dofez: [145 173  89 142 103 139 123  94 173 118 129 142 115 115 165 115 114 115
 172 186]
gefiz: [164 126 101 125 124 102 118 105 147 112 138 123 109 179  65 100  78  68
 118 104]
pov: [164 126 101 125 124 102 107 105 147 112 138 123 109 165  93 115 115 133
 118 104]
key -> tag
[114] -> k730
[123] -> k148
[89] -> k341
[115] -> k824
key dofez 16:  -> k730
[164 126 101 125 124 102 118 105 147 112 138 123 109 179  65 100  78  68
 118 104] -> gefiz
[115 165 115 114 115] -> dofez
[145 173  89 142 103 139 123  94 173 118 129 142 115 115 165 115 114 115
 172 186] -> dofez
[165 115 114] -> dofez

kemo: [110 117 140 142 108 192 111 101 157 150 158 120 129 163 135 126 142 129
 111 121 145  94 132 147 127  94 154 102  94 133 115 140 133 146 140 102
 146 192]
Nes: [156 102  95 118 112  95 121 168  87 136 131 123 124 146  99  97 110 115
 109 124 112 158 114 103 142 165  86 149 157  93 120 136 105 140 146 165
 150  95]
pasir: [159 110 110 130 159  76 149 148  98 144 119 103 130 139 120 121  91 146
 112 123 122 179 107 132 131 129  74 164 139 100 140 122 132 122 110 174
 119  99]
nuti: [ 87 161 139 147 116 182  86 131 150 126 123 127 127 129 150 153 137 135
 115 123 102  78 156 127 135 119 165  92 112 133 101 160 118 115 118  89
 115 162]
zepo: [143 136 108 114 146  89 141 105 151 122  80 132 130 110 147 150 162 127
 163 146 104 196 103 127 131 133 112 165 143 141 126 123 124 135 146 128
 109  72]
[159 110 110 130 159  76 149 148  98 144 119 103 130 139 120 121  91 146
 112 123 122 179 107 132 131 129  74 164 139 100 140 122 132 122 110 174
 119  99] -> pasir
Table of tags by key:
[150] -> k72
[122] -> k390
[121] -> k693
[151] -> k684
[149] -> k277
key pasir 15:  -> k693
[146 140] -> kemo

Gebi: [130 103 119 136 137 164 133 144]
sepab: [146 106 186 119 100 136 139  74]
Muso: [130 103 119 136  75 164 133 122]
Lun: [146 106 186 119 100 169 139 128]
[130 103 119 136 137 164 133 144] -> Gebi
[136 139  74] -> sepab

lep: [145 137 101 129 127 127 115 100 118 133 126 147 138 133 165 120 124 113
  89 132 134 122 161  78 173 123 148 104 120 151 106 133  86 118]
sasu: [119 124 117 114 129 107 125 132 135 131 134 135 125 136 141 109 122 135
 132 122 135 122 129 134 130 156 138 147 141 137 142 134 112 144]
gud: [133 123 130 135 126 131 131 113 125 134 124 137 134 126 146 121 127 126
 109 127 127 130 141 106 151 124 141 122 122 136 120 128 108 123]
Nise: [117 124 121 122 123 107 130 132 135 123 128 134 125 129 137 116 123 132
 130 128 137 121 126 137 137 150 131 145 135 134 140 131 111 139]
tul: [118 122 135 128 136 121 133 128 128 127 133 129 125 130 140 132 120 125
 132 126 129 123 132 125 132 132 126 119 131 135 136 130 133 132]
Moto: [117 128 127 121 127 119 134 129 133 123 130 134 126 131 131 118 126 136
 131 128 136 123 129 138 136 144 130 139 133 136 142  78  79 137]
sisep: [130 123 127 128 130 127 123 126 126 129 125 127 127 128 130 128 129 134
 127 128 127 125 124 131 134 128 130 131 128 127 131 131 134 131]
Tuz: [134 134 125 129 125 128 126 120 126 131 128 134 136 130 136 127 127 122
 116 131 125 124 135 116 144 129 129 122 125 135 122 129 119 121]
sevi: [121 154 133 108 120 119 125 138 127 140 116 126 110 116 140 111 139 135
 116 127 130 144 135 144 111 125 128 136 120 125 120 121 125 130]
kar: [184  77 110 149  92 140  90 136 133 153  76 103 123 118 191 119 155 142
 121 153  86 153 162 179 140 141 163  87 131 111 156 119  90 124]
[133 123 130 134 126 131 131] -> Moto
tags:
[126] -> k942
[129] -> k783
[127] -> k214
[128] -> k220
[130] -> k685
key tul 9:  -> k214
[130 123 127 128 130 127 123 126 126 129 125 127 127 128 130 128 129 134
 127 128 127 125 124 131 134 128 130 131 128 127 131 131 134 131] -> sisep
[134 134 125 129 125 128 126 120 126 131 128 134 136 130 136 127 127 122
 116 131 125 124 135 116 144 129 129 122 125 135 122 129 119 121] -> Tuz
[121 153] -> kar

paza: [130 154  69 112  73]
Rofi: [128 126 131 126 129]
katob: [128 117 155 167 163]
gutom: [127 125 134 125 132]
moz: [128 130 126 134 124]
sugam: [128 129 128 130 129]
bes: [134  66 162 129 137]
Fidi: [111 160 162  86 157]
tags:
[125] -> k577
[124] -> k58
[86] -> k637
[160] -> k200
[126] -> k365
[161] -> k334
key Fidi 1:  -> k200
[160 162] -> Fidi
both Rofi katob:  -> [128]
both moz paza:  -> [130]
[134 125] -> gutom
[128 130 129] -> sugam

